Each row has a name. Each question is about the rows just above it.

Columns, left to right: P N R Y J
valit: [ -95  -25  -95 -110  -95]
dul: [-10  25  33  25  14]
ripa: [41 41 46 41 41]
Count the entries of [-95 -25 -95]: : 3
[-95 -25 -95] with -1 step of 1 on every entry: : [-96 -26 -96]
Which value appears more than once in ripa? : [41]
The value that valit holds more than once: : [-95]
The value that dul holds more than once: : [25]
Which column holds [-10  41] top down? : P

Columns, left to right: F Q C G
Gur: [51 50  9 40]
Dofuv: [-21 -28   3 -22]
sibi: [-13 -61  -1 -54]
Zal: [ -7 -23 -36 -25]
vup: [ 18 -22 -27 -29]
nos: [-48 -48 -48 -48]
tir: [50 50  9 48]
tor: [-16 -90 -11 -84]
The rest of the row after [51 50  9]: : [40]
How many entries does [50 50] have? : 2
Move every entry of [-23] by +1 step of 1. : [-22]
[-61] with +1 step of 1 on every entry: : [-60]
Count the entries of [-16]: : 1
The value that nos holds more than once: : [-48]
Count the entries of [ 18 -22 -27 -29]: : 4

Columns, left to right: D Z S B E X W
kagor: [  16 -103  -54  -38   32  -19  -16]
Vobaf: [  20 -103  -53  -42   35  -28  -16]
semo: [  19 -104  -52  -43   33  -27  -15]
Vuvem: [  21 -112  -54  -44   35  -32  -15]
Shift each entry of [-28] by +1 times 1: : [-27]
Count the entries of [  20 -103  -53  -42   35  -28]: : 6
The rest of the row after [-103  -53]: : [-42  35 -28 -16]
Which column holds [-54 -53 -52] top down? : S

Columns, left to right: U V H A L T K M
teber: [  7  -5  -8 -31 -40 -19 -67  55]
meger: [ 21  -5  -7 -31 -13 -38 -39  30]
bev: [-59  42  93  30  79   2  94 -27]
teka: [ 61 -38 -15 -33 -18 -32  83 -24]
fen: [ -39   49   72  -12   49  -17 -104    6]
Mudip: [-27  15  66  13  59  14  21 -52]
rodop: [-35  11  23  23  23  25 -24  23]
gozog: [-59  42  93  30  79  37  -3 -61]
Gep: [-40  34  64   3  46   3 -56  -9]
The rest of the row after [-33 -18]: : [-32  83 -24]
The value that rodop holds more than once: : [23]
[-5 -5 42] is in which column, read top down? : V
Repeated in Gep: : [3]
After [ -5  -7 -31], its row goes on with : [-13 -38 -39  30]
Which column holds this, read top down? [  83 -104] : K

Columns, left to right: Mufad kab Ded nebil kimok
fozen: [ 15 -14  37 -31   6]
Timov: [ 27   8  75 -38  58]
mami: [  8  14  44 -10  17]
Godas: [ 25  -2  75 -43  33]
sopom: [ 21   4  50 -29  53]
gup: [ 15  -2  21 -19  40]
zode: [ 5 16 50 -8  1]
lifo: [ 26   1  93 -47  25]
Kotud: [ 23  -4  28 -28  66]
gemem: [ 20   3  35 -25  61]
Count the entries of [ 21   4  50 -29]: : 4
How many entries does [25 -2 75] have? : 3
The row with [ 27   8  75 -38  58] is : Timov

Columns, left to right: Zutor Pim lodit Pivu govu
noter: [ 66 -33  98  -5  62]
ruden: [-18 -58  15   5  69]
Zavip: [-28  18  80 -26  18]
feki: [-28  18  79 -26  18]
gev: [ 21 -45 108  67 116]
zinum: [ 54  46 109  17  33]
Kem: [ 23 -66 112  27  62]
vobi: [-48 -88 -13 -34  81]
Which value appears more than once in Zavip? : [18]
Shift each entry of [18] by +1 times 1: : [19]
Go on from [-28  18  80 -26] to the end of its row. : [18]

Columns, left to right: Gem dide supem bolo Zudoz gurit bek vafus
vamel: [-40  77  51 -44  33  36 -63  11]
Lar: [ 89 -19 -36 -42 -75 -84 -35  -3]
dudu: [-90  42  35  13  32  64 -46  14]
Miru: [  55   16  -53  -17  -76  -84 -100  -76]
kase: [ -24  -24 -105  -24  -64  -12  -24   91]
Which column holds [ 13 -17] top down? : bolo
Which column holds this, read top down? [-40  89 -90] : Gem
Shift each entry of [-84] by +1 times 1: : [-83]
The rest of the row after [-76 -84]: : [-100  -76]
The value that Miru holds more than once: : [-76]
Which value appears more than once in kase? : [-24]

Columns, left to right: Debal desu did Mozi Dapi zakib Godal
Ked: [ 27 -17 -70   3 -19 -40 -49]
mufom: [  5  49  -6 -40  82  72 111]
kuvo: [-84  41  41 -48   4  32  44]
Litiz: [-34  -5  -5   4  24 -19   8]
The rest of the row after [-5  4]: : [ 24 -19   8]
Move every entry of [ 4 24] by +1 step of 1. : [ 5 25]
Shift each entry of [41] by +1 times 1: : [42]
Count the entries of [-84  41  41 -48   4]: : 5
Repeated in Litiz: : [-5]

Columns, left to right: zaf nunup lufa Tipek nufa furop gukag zug Nago
Koza: [  6  46 -25  29  29   8 -81  44 -13]
pusu: [ 27 103  -1 -48  -9 -36  19 -27   8]
Tulas: [  3 -23  38  47 -40  42  31 -43  86]
kur: [  6  72  -2  43 -12 -57  40 -14  12]
kiz: [  1  -9 -29 -53  31  12 -41  92   6]
lus: [ -4 -49 -11  46  20  53  65  12  43]
bas: [-36 -95  -9 -47 -12 -21 -15  72  13]
[ 6 27] is in which column, read top down? : zaf
Shift each entry of [  8 -81  44] by +1 times 1: : [  9 -80  45]
Repeated in Koza: : [29]
Move every entry of [-4] by -1 step of 1. : [-5]
Count the entries of [ 27 103  -1 -48  -9]: : 5
Which column holds this, read top down? [-40 -12  31  20] : nufa

Columns, left to right: Redim suroz kepo Biruk forif pep
linur: [-28 105   2 -23 -49 -94]
vid: [-44  78  23  30 -51 -11]
poka: [-14 106   2  33   7  67]
muvi: [-64 109  43  37 -82  -1]
Which column holds [-44 -14] top down? : Redim
Go on from [105   2] to the end of its row. : [-23 -49 -94]

Columns, left to right: kiluk nidol vaf vegat Mut
Pege: [ 47  16 -10  84 -21]
dadi: [ 47  16 -10 -19 -21]
benu: [ 47  16 -59 -19 -21]
kufo: [ 55  17 -10 -19 -21]
After [-10  84], its row goes on with : [-21]
Where do [ 47  16 -10 -19 -21] appear? : dadi
Shift each entry of [ 16 -10] by +1 times 1: : [17 -9]
Number of entries in [ 47  16 -10 -19 -21]: : 5

Columns, left to right: fidid des vef gelos raf kep Kos mos pevof
vani: [ 12 -57  47  25 -63 -29 -56 -88  46]
Kibu: [-55 -61 -24 -61 -24 -24 -24  16 -33]
bused: [ 13  79  46  79  24  15 -85  18  69]
Gavet: [ 21 -57  47  26 -63 -47 -64 -82  60]
lapoz: [ 13 -47  53  13 -49 -20 -61 -55  39]
neki: [ -77  -70 -107  -25   12   33  -21   43  -35]
tulo: [ 10 -53  57  32 -65 -44 -51 -79  48]
Saz: [  22  -70 -107  -25   12   33  -21   43   58]
vadab: [ -77  -70 -107  -25   12   33  -21   43   58]
bomop: [ -75  -67 -107  -15    4   32  -16   44  -33]
Whose row is [ -77  -70 -107  -25   12   33  -21   43  -35]? : neki
Which value appears more than once in bused? : [79]

Columns, left to right: revi div gode Zeka liru saluz fifit zanaz
binur: [  90   70 -101   61  -29  -77  -54   61]
vubab: [-56 -14 -72 -17 -29 -76 -54  -4]
Purar: [-14  49  48  49  -8  49 -39  34]
After [-17 -29 -76], its row goes on with : [-54  -4]
Repeated in Purar: : [49]
Go on from [-29 -77 -54] to the end of its row. : [61]
Which value appears more than once in binur? : [61]
Which row holds [-56 -14 -72 -17 -29 -76 -54  -4]? : vubab
Count the entries of [-14  49  48  49  -8  49 -39  34]: : 8
How many entries does [  90   70 -101   61  -29  -77  -54   61] have? : 8

Columns, left to right: Ros Deviz Tozip bim
zatis: [29 93 64 37]
Nalep: [30 48 48 48]
togun: [-21 -21   6  53]
Rep: [-25 -38 -39  54]
Which column holds this, read top down? [ 93  48 -21] : Deviz
Which value appears more than once in Nalep? : [48]
Number of entries in [30 48 48]: : 3
Count the entries of [-21]: : 1
Repeated in togun: : [-21]
Shift each entry of [64] by -1 times 1: : [63]

Columns, left to right: mefol ditot zesak bes zapet fevi dud
Sadak: [ 0  0  0  0 -8 84 63]
kamar: [-74   7   4   4 -38 -62 -23]
Ral: [  0   0  20  56   0 -30 -45]
mafe: [-36 -38 -11  47 -34 112  73]
pobug: [  0 -43 -73 -92 -59 -25 -36]
nim: [  0 -38 -11  47 -34 112  73]
lebid: [-30   0  21  56   2 -32   3]
Mima: [ 19  26 -59   0   0  -7  -5]
suv: [-26  -1 -19  17   0  58   0]
Tul: [-61   0 -11  -1 -34 -73 -16]
sude: [-19   0 -30   0  48  46 -13]
navig: [-94   3 -11  -1 -34 -72 -50]
Shift each entry of [  3 -11  -1 -34] by -1 times 1: : [  2 -12  -2 -35]
Shift each entry of [-94   3] by -1 times 1: : [-95   2]
Repeated in kamar: : [4]
Which column holds this, read top down? [-38   0  26] : ditot
Go on from [ 0 21 56] to the end of its row. : [  2 -32   3]
Go on from [-11  -1 -34 -72] to the end of its row. : [-50]
Shift each entry of [112] by -1 times 1: : [111]

Columns, left to right: zon mir Bivil zago
Mefu: [ 81 -15  81 -64]
Karuf: [  1 -34   8  21]
mula: [ 97 -10 -76 -81]
geb: [-15  40  59 -12]
Kati: [-24 -10  -7  31]
nuba: [-85 116 100   2]
Gunid: [ 53 -15  34 -33]
tepuv: [ 97 -17   2 -68]
muzuf: [-44  89 102 -11]
Which value appears more than once in Mefu? : [81]
After [-15  81], its row goes on with : [-64]
Which column holds this, read top down? [  8 -76  59  -7 100  34] : Bivil
Move every entry of [-15  34] by +1 step of 1. : [-14  35]

